Each path is a new rotation, seen through one point. The rows after it are directions, each followed by how far the rotation turns it, in degrees a step (0 if it stays put).
Each turn is a multiple of 5 degrees from 10 to 175, or 0.
Rotation 1:
[ 1.83 -0.44 -0.07 -1.41 -0.05 -3.62  2.65  1.13 -1.90  0.62  3.72 -0.36
  2.59  0.64 -0.91]
[ 2.57 -0.64 -1.12 -3.07  0.22 -0.83  2.27 -0.74 -0.67  0.73  4.47  0.02
  1.92  1.59  1.05]
[ 1.76 -0.01 -2.29 -2.13 -0.65 -0.21  4.42 -0.63 -0.54 -1.58  2.47  0.64
  2.70  0.90 -0.74]
[ 2.13  0.22 -1.43 -2.08 -0.33 -2.79  2.41  0.10 -0.94 -0.10  2.87  0.51
  2.87 -0.45 -3.12]
[ 2.27  0.72 -1.80 -2.36 -0.87 -2.20  1.83  0.93 -0.39  1.80  4.56  0.47
  1.40  0.08  0.26]
[ 1.55 -0.15 -1.01 -1.14 -0.76 -1.59  4.51  0.96 -1.27 -0.50  3.37  0.04
  2.43  1.57  1.23]
[ 2.15 -1.40 -0.39 -2.42  0.81 -1.89  2.73 -0.98 -1.61 -0.77  3.05 -0.27
  3.18  1.22 -1.63]
[ 2.78  0.26 -2.66 -3.51 -0.55 -0.56  1.99 -1.01  0.19  0.57  3.81  0.83
  2.01  0.05 -1.19]
[ 1.55  1.39 -2.34 -1.32 -1.76 -1.92  4.17  1.25 -0.47 -0.27  2.90  0.81
  2.20 -0.07 -0.77]
[ 1.77 -0.52 -0.07 -1.45 -0.02 -3.68  2.53  1.13 -1.81  0.59  3.82 -0.34
  2.58  0.65 -0.91]
[ 2.57 -0.75 -1.16 -2.93  0.28 -0.74  2.25 -0.62 -0.68  0.69  4.51 -0.01
  1.90  1.61  0.86]
[ 1.86  0.08 -2.27 -2.13 -0.74 -0.23  4.43 -0.64 -0.47 -1.59  2.56  0.60
  2.82  0.86 -0.68]
[ 2.06  0.19 -1.50 -2.07 -0.32 -2.81  2.38  0.02 -1.00  0.03  2.98  0.46
  2.93 -0.54 -3.15]
[ 2.42  0.78 -1.86 -2.45 -0.87 -2.24  1.77  0.99 -0.32  1.81  4.54  0.44
  1.46  0.05  0.20]
[ 1.55 -0.11 -1.01 -1.21 -0.82 -1.52  4.50  0.86 -1.17 -0.57  3.41 -0.05
  2.35  1.54  1.22]
[ 2.25 -1.36 -0.42 -2.42  0.91 -1.77  2.69 -0.84 -1.65 -0.76  3.20 -0.26
  3.16  1.16 -1.70]
[ 2.74  0.29 -2.65 -3.40 -0.53 -0.56  1.94 -0.88  0.15  0.52  3.70  0.77
  1.98  0.06 -1.23]
[ 1.56  1.39 -2.36 -1.31 -1.74 -2.03  4.09  1.30 -0.43 -0.21  2.85  0.79
  2.19 -0.25 -0.70]
[ 1.94 -0.54  0.04 -1.44 -0.06 -3.66  2.52  1.07 -1.86  0.75  3.69 -0.36
  2.57  0.73 -0.93]
[ 2.57 -0.76 -1.07 -3.06  0.25 -0.78  2.14 -0.55 -0.66  0.69  4.41 -0.13
  1.87  1.64  1.01]
[ 1.86  0.05 -2.30 -2.15 -0.65 -0.27  4.44 -0.67 -0.58 -1.56  2.68  0.62
  2.71  0.92 -0.69]
[ 2.10  0.17 -1.43 -1.98 -0.36 -2.80  2.36  0.18 -1.16 -0.06  2.91  0.49
  2.93 -0.51 -3.08]
[ 2.36  0.83 -1.86 -2.29 -0.99 -2.11  1.82  1.03 -0.36  1.78  4.52  0.36
  1.50  0.10  0.32]
[ 1.40 -0.10 -0.99 -1.24 -0.75 -1.56  4.46  0.93 -1.12 -0.51  3.46  0.06
  2.35  1.61  1.28]
[ 2.24 -1.48 -0.38 -2.45  0.78 -1.80  2.75 -0.91 -1.62 -0.73  3.13 -0.34
  3.12  1.17 -1.68]
[ 2.86  0.21 -2.70 -3.33 -0.48 -0.52  1.86 -0.95  0.07  0.56  3.82  0.92
  1.91  0.05 -1.21]
[ 1.57  1.41 -2.38 -1.28 -1.75 -1.86  4.16  1.31 -0.57 -0.29  2.92  0.82
  2.15 -0.15 -0.72]
[ 1.87 -0.47  0.00 -1.40 -0.03 -3.55  2.59  1.04 -1.89  0.73  3.65 -0.34
  2.50  0.73 -1.00]
[ 2.51 -0.74 -1.14 -3.05  0.21 -0.81  2.21 -0.57 -0.75  0.71  4.49 -0.03
  1.95  1.59  1.01]
[ 1.76  0.13 -2.17 -2.11 -0.76 -0.33  4.45 -0.63 -0.47 -1.56  2.54  0.61
  2.65  0.86 -0.71]
[ 2.10  0.19 -1.50 -2.17 -0.24 -2.78  2.40  0.05 -1.01 -0.09  2.97  0.59
  2.73 -0.53 -3.14]
[ 2.47  0.80 -1.90 -2.33 -0.86 -2.27  1.80  1.01 -0.40  1.91  4.61  0.40
  1.37  0.14  0.16]
[ 1.51  0.04 -1.06 -1.26 -0.76 -1.65  4.55  0.89 -1.27 -0.54  3.34 -0.05
  2.31  1.60  1.23]
[ 2.22 -1.30 -0.33 -2.36  0.86 -1.84  2.75 -0.93 -1.58 -0.69  3.20 -0.28
  3.16  1.14 -1.67]
[ 2.74  0.31 -2.68 -3.44 -0.50 -0.48  1.91 -0.92  0.17  0.52  3.89  0.84
  1.96  0.09 -1.13]
[ 1.54  1.37 -2.43 -1.37 -1.74 -1.91  4.16  1.20 -0.51 -0.23  2.85  0.79
  2.23 -0.12 -0.72]
[ 2.11  0.56 -0.35  0.17 -0.23 -0.86 -0.54  0.36  0.02 -2.03  1.31  0.17
  0.64  0.41  0.28] => 0
[ 0.21  0.90 -1.46 -0.48 -0.53  0.47 -0.29 -0.55  0.79 -0.40 -0.69  0.83
  0.10 -1.40 -2.15] => 80
[-0.33  0.94 -1.18  0.32 -1.09  1.40  1.55  0.32  0.72 -0.57 -0.14  0.48
 -0.47  0.29  1.76] => 120
